In the rows, zero is written as 100.
Turns in one plane each, and the order they were made in; the first pair answered
j120 (before -> after):
[106, 111,  98, 101,  89,  92,  99, 109,  94, 120,  90,  90, 114,  99, 118,
 116, 102, 111, 101, 101,  94, 112, 106, 107,  93, 101, 101,  94, 102]  ->  [ 88, 109,  95, 110,  94, 101, 104,  98, 101, 116,  89, 104, 113, 100, 114,
 117, 105, 101, 101,  97,  92, 111, 108, 102,  91,  89, 114, 108, 107]
[ 81, 106, 101,  97, 110, 123,  96, 100, 115, 101, 123, 105,  96, 101,  92,
  87, 102, 100, 107, 104, 113,  82,  98, 113,  87, 100,  99,  95, 125]  ->  [ 96,  93, 104, 105, 114, 121,  99,  98,  97,  96, 136, 111,  90, 106,  82,
  94, 101,  98, 106, 102, 104,  77,  99,  93,  87,  99,  97,  95, 108]
[120,  92, 100,  95,  97,  94,  94, 113, 103, 103, 112,  90, 101, 106, 104,
 101, 103, 112, 102, 107, 104,  98,  97, 107, 105, 106,  82,  88,  93]  ->  [ 87, 102,  93,  97,  99, 105,  96, 103, 123, 104, 101, 100, 105, 103, 109,
  96, 108, 103, 100, 105, 110, 102,  99, 119, 102,  94,  98, 103, 114]
[ 96, 100, 103, 111,  95,  76, 109,  99,  99,  95,  82, 100, 104, 122, 108,
 106, 100,  93,  85,  84, 102,  94, 104, 111,  99,  82, 112, 113, 105]  ->  [111,  95, 107, 112,  95,  72, 110, 104,  87,  93,  90,  97, 102, 125, 106,
 109,  97,  95,  85,  84,  98,  91, 105, 103, 100,  86, 104, 108,  94]
j862 (before -> after):
[ 95, 106,  96,  98,  97, 120, 101, 102, 111, 101, 125,  96, 107,  90,  94,
  89, 100, 112, 113, 115, 115,  93,  96, 104,  95, 108,  95,  84, 119]  ->  [ 95,  99,  98, 102,  99, 121,  99,  96, 116,  96, 137, 104, 106, 107,  90,
  95, 104, 105, 104, 106, 112,  91,  98, 104,  88,  95, 106,  93, 116]
[109,  98, 101,  99, 100,  97, 100, 111,  87,  94, 114,  98,  95,  99,  96,
  93,  98, 107, 100, 105, 100,  94,  96,  90, 103, 111,  87,  93,  92]  ->  [ 95,  94,  97, 106, 103, 107, 106, 101,  89,  93, 113, 110,  96,  95,  92,
  91,  98, 101, 103, 105,  98,  92,  97,  82, 101, 106,  96, 103,  95]
[109,  86, 100, 113, 105, 103, 103,  98,  77,  99, 111, 102, 100, 106,  85,
 105,  97, 100, 104, 105,  92,  88,  98,  81,  93, 113, 103,  94,  88]  ->  [114,  88, 101, 110, 102,  99, 100, 102,  76, 102, 109,  98,  99, 104,  88,
 104,  96, 102, 105, 107,  93,  88,  98,  84,  95, 116,  98,  89,  88]
j834 (before -> after):
[ 82, 105,  93,  95,  94, 110,  97,  94, 111, 101, 115, 107, 100, 111,  93,
 100, 109, 101,  95, 110, 110,  91, 101, 106, 101,  95, 112,  96, 102]  ->  [ 97, 103,  99,  90,  92, 104,  93, 101, 106, 102, 123, 101,  98, 115,  92,
 102, 109, 106,  93, 110, 109,  89, 101, 105, 103,  98, 106,  89,  96]
[ 97, 103, 113,  91, 104,  97,  91, 104, 126, 110, 109, 101, 109, 124, 106,
  91, 110, 104,  94, 105, 111, 122, 102, 118, 100,  89,  90, 109, 107]  ->  [117,  89, 116,  94, 110,  96,  96, 109,  98, 106, 125,  99, 103, 118,  93,
  92, 105, 110, 104, 113, 104, 113, 101,  96, 103, 103,  74,  96,  89]
[122,  98, 112,  96,  92,  94,  91, 110, 100, 101, 129, 100,  92, 127,  91,
 110, 108, 100,  91,  88,  94, 101,  93, 100,  91,  90, 100,  90,  85]  ->  [100,  90, 104, 113, 104, 110, 110,  95,  85,  96, 124, 117,  91, 107,  79,
 106, 104,  92, 107,  97,  90,  94,  93,  71,  92,  96,  99, 100,  87]
[108,  99,  96, 106, 103,  89,  85,  96,  97, 109,  80, 105, 110, 105, 115,
 106, 103,  92,  87, 102,  96, 108, 105, 101, 101,  91, 104, 103,  96]  ->  [117,  95,  97, 106, 104,  89,  86,  99,  86, 108,  87, 103, 108, 105, 110,
 107, 102,  94,  89, 104,  94, 106, 104,  94, 100,  96,  98,  97,  89]
j743 (before -> after):
[ 99,  99, 100, 113, 104, 101, 103,  93, 101, 100,  90, 108,  94, 103,  98,
 109,  99,  92,  95,  90,  89,  99, 103,  91, 101,  89, 112, 114,  97]  ->  [ 91, 103,  99, 111, 104, 103, 104,  91, 104, 101,  85, 108,  97,  99, 100,
 106,  99,  90,  96,  94,  91,  99, 103,  93, 102,  89, 113, 115, 103]
[119,  97, 112,  95,  98,  88,  91,  93, 100, 108, 103, 100,  99,  89, 102,
 103, 104,  83, 104,  96,  99, 106, 102,  95,  97, 105,  94, 114,  90]  ->  [112,  99, 109,  99,  98,  90,  93,  91, 100, 110,  94, 100, 101,  82, 103,
 101, 103,  81, 109, 100,  99, 108, 102,  92,  99, 108,  94, 115,  94]
[ 96,  99, 103,  97, 106, 111, 101,  97, 102,  98, 105, 104,  98,  98, 102,
 103, 101, 100, 103,  93,  99,  96, 104, 101, 104,  94, 109, 105, 100]  ->  [ 99,  98, 104,  96, 105, 111, 101,  97, 101,  98, 107, 104,  97, 100, 100,
 103, 101, 100, 103,  92,  98,  97, 105, 100, 104,  94, 109, 105,  98]

(2 to 3 turns a pair)
[ 90, 107, 108, 114,  95, 104, 109,  80, 111,  89,  87,  96, 109,  88, 101,
 105, 104,  99, 104, 110,  98, 104, 104,  99, 111, 109,  92, 111, 111]  ->  [111, 105, 113, 108,  92,  95, 107,  89, 100,  90,  93,  87, 107,  88,  99,
 107, 102, 106, 106, 113,  96, 103, 103,  97, 112, 117,  79, 100, 100]  j120 then j120
[106, 101, 108,  83,  91, 100,  90, 103, 102,  97, 107,  91, 106,  94, 101,
  99, 102, 104,  87, 103, 104, 107, 103, 114,  99,  99,  96,  90, 101]  ->  [ 99,  95, 104,  94,  98, 106, 101,  97,  87,  94, 108,  97, 104,  79,  94,
  98,  99, 101,  98, 112, 101, 101, 102,  95, 101, 107,  88,  89,  97]  j834 then j743
[112,  88, 102, 114, 104, 104, 110,  92,  95,  94,  86, 115, 101,  98,  99,
  99, 101,  81, 105,  89,  79, 102,  95,  76,  96,  95, 102, 109,  96]  ->  [100, 104,  99, 104,  96, 100, 104,  97, 116, 101,  67, 106, 107,  95, 113,
  94, 102,  85, 101,  89,  87, 110,  96, 100, 100,  94, 104, 109, 113]  j862 then j862 then j834
[ 97, 109, 101,  98,  99,  99,  96,  96, 112, 100,  83,  96, 111, 103, 110,
  83,  97,  95, 108, 105, 104, 104, 107, 104,  84, 102, 113, 105, 110]  ->  [103, 107, 100,  95, 100, 101,  99, 101, 102,  99,  87,  91, 111,  94, 106,
  81,  93, 101, 117, 113, 106, 101, 104,  97,  86, 113, 102,  95, 107]  j834 then j834 then j120
[ 74, 111,  95, 106, 101, 115, 109,  85, 111,  92,  91, 107,  96,  99, 101,
 100, 102,  88,  98,  94, 100, 104, 100, 100,  95,  86, 115, 118, 110]  ->  [ 83, 104,  98, 113, 104, 111, 113,  82,  99,  90,  91, 112,  93, 100,  98,
 105, 101,  85,  97,  92,  93, 102, 101,  86,  95,  85, 114, 120,  99]  j120 then j834
[ 93, 109, 100,  79, 106,  87, 109, 114, 102,  91,  96,  86, 105,  91,  96,
 100,  97, 114, 103, 105, 113, 105, 102, 116, 107, 106,  84,  82, 109]  ->  [ 77, 108,  95,  87, 110,  95, 116, 107, 101,  90,  88,  95, 106,  83,  91,
  97,  95, 109, 110, 109, 113, 104, 102, 106, 108, 106,  89,  89, 114]  j834 then j834
[ 89, 113,  96,  91,  93, 102,  98,  91, 115, 107,  69,  96, 101,  83, 120,
  95,  99, 106, 105,  85, 131, 101,  88, 107, 106, 103, 104, 105, 126]  ->  [106, 115, 100,  84,  89,  94,  90,  98, 114, 107,  75,  87, 101,  91, 122,
  98, 101, 109,  99,  81, 132, 103,  88, 116, 106, 104, 101,  98, 120]  j862 then j862
[ 77, 110,  86, 100,  99, 114,  98,  87, 131, 100, 103, 104,  96, 109, 102,
 103, 103,  82,  92,  93, 109,  93,  94, 108,  89,  90, 117, 125, 112]  ->  [125, 100,  92,  90,  96,  99, 100, 112,  87, 103, 114,  80,  92,  93,  95,
 104,  92, 104, 107, 112, 104,  86,  89,  88,  98, 125,  76,  86,  86]  j862 then j834
[ 98,  99,  99, 113,  94,  95, 106, 107, 111,  93, 110, 106,  99, 103,  87,
  96, 101,  88,  81,  86, 105, 101, 103,  79, 101,  85, 111, 118,  96]  ->  [101, 115,  97,  95,  84,  88,  96, 120, 121, 102, 100,  88, 103,  97, 100,
  89, 100,  99,  82,  93, 116, 108, 102, 103, 106,  97,  99, 103, 108]  j120 then j120
[136, 107, 102,  95, 107,  89, 103, 110,  99, 109,  80, 101, 103, 108,  97,
  97, 106, 101,  88,  81, 112, 115, 112, 108, 120,  90,  79, 102,  75]  ->  [127,  95,  98, 110, 118, 100, 114,  97,  86, 103,  86, 117,  98, 104,  85,
  99, 106,  95,  95,  81, 106, 106, 112,  83, 118,  87,  84, 111,  71]  j834 then j862
[ 91, 107,  96,  97, 100, 101,  98, 102, 111, 112,  89, 102,  93,  99, 106,
 103,  95,  97,  95, 102, 101, 102,  99, 110, 102,  92, 104, 106, 107]  ->  [108,  97, 102, 101, 103,  97,  97, 104,  99, 108, 103, 103,  87, 109, 101,
 110,  95,  96,  90,  96,  93,  98, 100,  99, 100,  88, 103, 105,  91]  j120 then j834 then j834
[115,  89, 104, 116, 102,  93, 106,  99,  82, 103, 102, 105,  95,  98,  95,
 106,  94, 103,  97,  96,  92,  99, 103,  80, 101, 106,  94, 103,  79]  ->  [104,  89, 101, 121, 105,  99, 107,  92,  87, 101, 100, 113,  93,  99,  94,
 106,  95,  97,  97,  93,  93,  99, 104,  80,  98,  99, 102, 112,  84]  j120 then j120 then j120
[101, 102, 103,  95, 102,  97,  91, 106,  91,  98, 108,  95,  91, 111,  86,
  96,  97,  93,  98,  94, 102,  86, 102,  95,  95, 101,  98,  97,  94]  ->  [ 93, 100, 101,  99, 105,  99,  95, 102,  93,  98, 107, 102,  91, 108,  85,
  95,  96,  91, 100,  94, 101,  87, 102,  92,  95,  99, 101, 102,  95]  j862 then j862
[ 98, 107,  92, 108,  88,  93,  94,  99,  87, 102,  71, 102,  94,  93, 111,
  96,  89,  85,  95,  92,  96, 102, 101,  97, 104, 100, 100, 114, 106]  ->  [105, 108,  94, 103,  86,  90,  90, 103,  86, 104,  72,  97,  94,  96, 112,
  97,  89,  88,  93,  92,  95, 103, 101, 102, 105, 102,  95, 109, 105]  j862 then j862
[ 89,  98,  83,  95,  98,  93, 108, 101, 112,  96,  78, 102, 103, 100, 106,
  92,  98,  94,  94, 110,  87, 107,  97,  97, 103, 109,  92,  93, 102]  ->  [102,  90,  87,  98, 102,  91, 110, 102, 100,  93,  85, 103,  98, 102, 102,
  97,  96,  94,  95, 110,  82, 103,  97,  85, 102, 110,  86,  91,  90]  j120 then j120
[ 81,  95, 101,  94, 106, 112, 108,  93, 106, 100,  90, 105,  93,  95, 105,
  99, 114, 101,  94,  95, 106, 101,  96, 102,  96,  98,  99, 112, 110]  ->  [ 86,  92, 102,  99, 107, 109, 107,  91, 103,  99,  92, 107,  91, 101, 104,
 103, 114,  99,  91,  90, 103, 100,  97,  96,  95,  93, 103, 116, 103]  j120 then j834
[ 90, 103,  88, 102, 103, 111, 103,  91, 111, 103,  92, 102, 103,  95,  98,
  98, 107,  91, 103, 116, 101,  96, 102,  98,  99,  93, 101, 108, 106]  ->  [ 93, 101,  91, 105, 103, 109, 101,  90, 114, 103,  92, 104, 103, 102,  99,
 102, 108,  89,  98, 110,  99,  96, 104,  97,  98,  86, 106, 113, 103]  j120 then j834
[106, 115,  96,  84, 113,  91,  89, 127,  95, 115,  83,  76, 106, 100, 120,
 105,  97, 109,  89, 123, 104, 110,  83, 111, 103, 114,  90,  85, 103]  ->  [ 68, 113,  84,  99, 122, 113, 105, 108,  97, 110,  74,  97, 109,  84, 113,
 100,  97,  97, 102, 128, 104, 106,  82,  96, 101, 111, 103, 102, 116]  j834 then j120
[130,  97, 108,  93,  96,  88,  93, 112,  91,  95, 116,  88,  98, 103,  97,
 107,  98, 113, 100, 104,  96,  97,  97,  98, 102, 106,  88,  84,  89]  ->  [120, 103, 104,  86,  95,  92,  92, 116,  97,  98, 113,  85, 102,  97,  98,
 101,  98, 117, 106, 111, 104,  98,  94, 106, 103, 111,  85,  79,  99]  j120 then j834
[106,  88,  95, 119, 100, 109, 105, 105,  81, 103,  82, 106, 102,  95, 105,
 108, 100,  98, 107,  93,  85, 105,  98,  87,  96, 106,  97, 103,  83]  ->  [ 98,  88,  93, 122, 102, 113, 106, 100,  86, 103,  80, 111, 102,  95, 104,
 107, 102,  94, 106,  92,  87, 104,  97,  87,  95, 103, 101, 108,  87]  j120 then j120 then j120
[110,  99,  98,  89,  96,  95, 104, 109, 101,  97, 113, 108, 108, 109,  96,
 106, 103, 108,  98,  91,  99,  97, 101, 106, 102, 102,  97,  94,  93]  ->  [108,  95,  97,  91,  99,  97, 110, 108,  94,  96, 111, 110, 107, 103,  93,
 105, 100, 108, 104,  95,  97,  93, 102,  97, 103, 105,  94,  93,  89]  j834 then j862
[109,  96, 108, 114,  89,  93, 109,  92, 107, 107,  86,  87, 111, 118, 114,
 111, 108, 107, 101,  89,  87, 101, 111,  93, 102,  86, 106, 102, 103]  ->  [105,  90, 104, 121,  95,  99, 117,  88,  97, 106,  87,  92, 111, 110, 107,
 111, 104, 105, 107,  93,  84,  96, 113,  79, 103,  91, 102, 102, 100]  j834 then j834
[115,  99, 106,  96,  95,  96,  92, 106,  96,  99, 126,  89,  91, 111,  93,
  98,  98, 106,  98, 102,  99,  96,  99,  99,  99, 113,  92,  89,  89]  ->  [ 78, 111,  94,  99,  97, 109, 102,  97, 109, 103, 103,  95,  98,  88,  99,
  86,  97, 103, 112, 113, 108,  99,  98, 102, 102, 118,  94,  96, 109]  j834 then j120 then j120
[ 78, 101,  91, 108, 103, 123, 110,  96, 109, 103, 107, 123, 100,  99,  84,
 106, 100,  93, 102, 101, 112,  89,  96, 106, 100, 101, 114, 115, 108]  ->  [103, 101,  99,  95,  96, 111,  96, 108, 114, 103, 126, 113,  98, 119,  85,
 110, 104, 100,  90,  94, 115,  88,  95, 123,  97,  98, 113, 106, 101]  j743 then j834
[ 85,  98, 101, 106, 101, 106,  95,  89, 112,  98, 104, 108, 100, 118,  96,
 109, 105,  90,  93,  91,  98,  98, 103, 104,  94,  81, 114, 110, 102]  ->  [ 98, 103, 104,  96,  95, 100,  89,  99, 116, 100, 110,  97, 101, 123, 102,
 109, 105,  98,  89,  90, 103, 100, 103, 117,  96,  85, 109, 100, 103]  j834 then j120 then j120
[113,  97, 107,  92,  94,  98,  97, 110, 101, 103, 120,  95, 101, 116, 102,
 105, 100, 108,  92,  96, 103,  98, 103, 109,  96,  97,  98,  96,  91]  ->  [113,  90, 106,  99, 100, 103, 103, 104,  90,  99, 123, 102, 100, 111,  95,
 104,  99, 105,  97,  98,  97,  94, 102,  93,  96,  98,  98,  98,  87]  j834 then j743 then j862
[ 96,  90, 101, 106, 106, 108, 109,  91,  88,  95, 111, 110,  97,  97,  87,
 101,  98,  97, 110, 101, 100,  91,  96,  89,  99,  97, 103, 105,  97]  ->  [109,  96, 102,  97, 102, 100, 106, 103,  83,  98, 109,  97,  99,  92,  92,
  98,  94, 107, 112, 108, 103,  92,  95,  96, 103, 110,  90,  91,  97]  j743 then j120
[110,  97, 103,  96,  95,  95,  99, 101, 100, 104,  74,  93,  92,  95, 114,
 101,  91, 106, 103, 102,  92, 122, 107, 101, 102, 103,  94,  95,  91]  ->  [113,  96, 105,  92,  93,  94,  94, 102, 105, 103,  79,  93,  92, 102, 115,
 104,  93, 106,  97,  97,  95, 121, 107, 106, 101,  97,  98,  96,  90]  j120 then j834
[103,  99, 104,  99,  98,  96,  99, 106,  92, 102,  96,  95, 102,  92,  97,
  97,  94, 102, 109, 104,  98,  98, 101,  97, 102, 106,  93,  95, 101]  ->  [104,  99, 104,  96,  96,  94,  98, 108,  95, 102,  99,  95, 102,  93,  98,
  97,  95, 102, 108, 104,  99,  99, 101, 102, 102, 105,  92,  92, 101]  j120 then j834 then j834
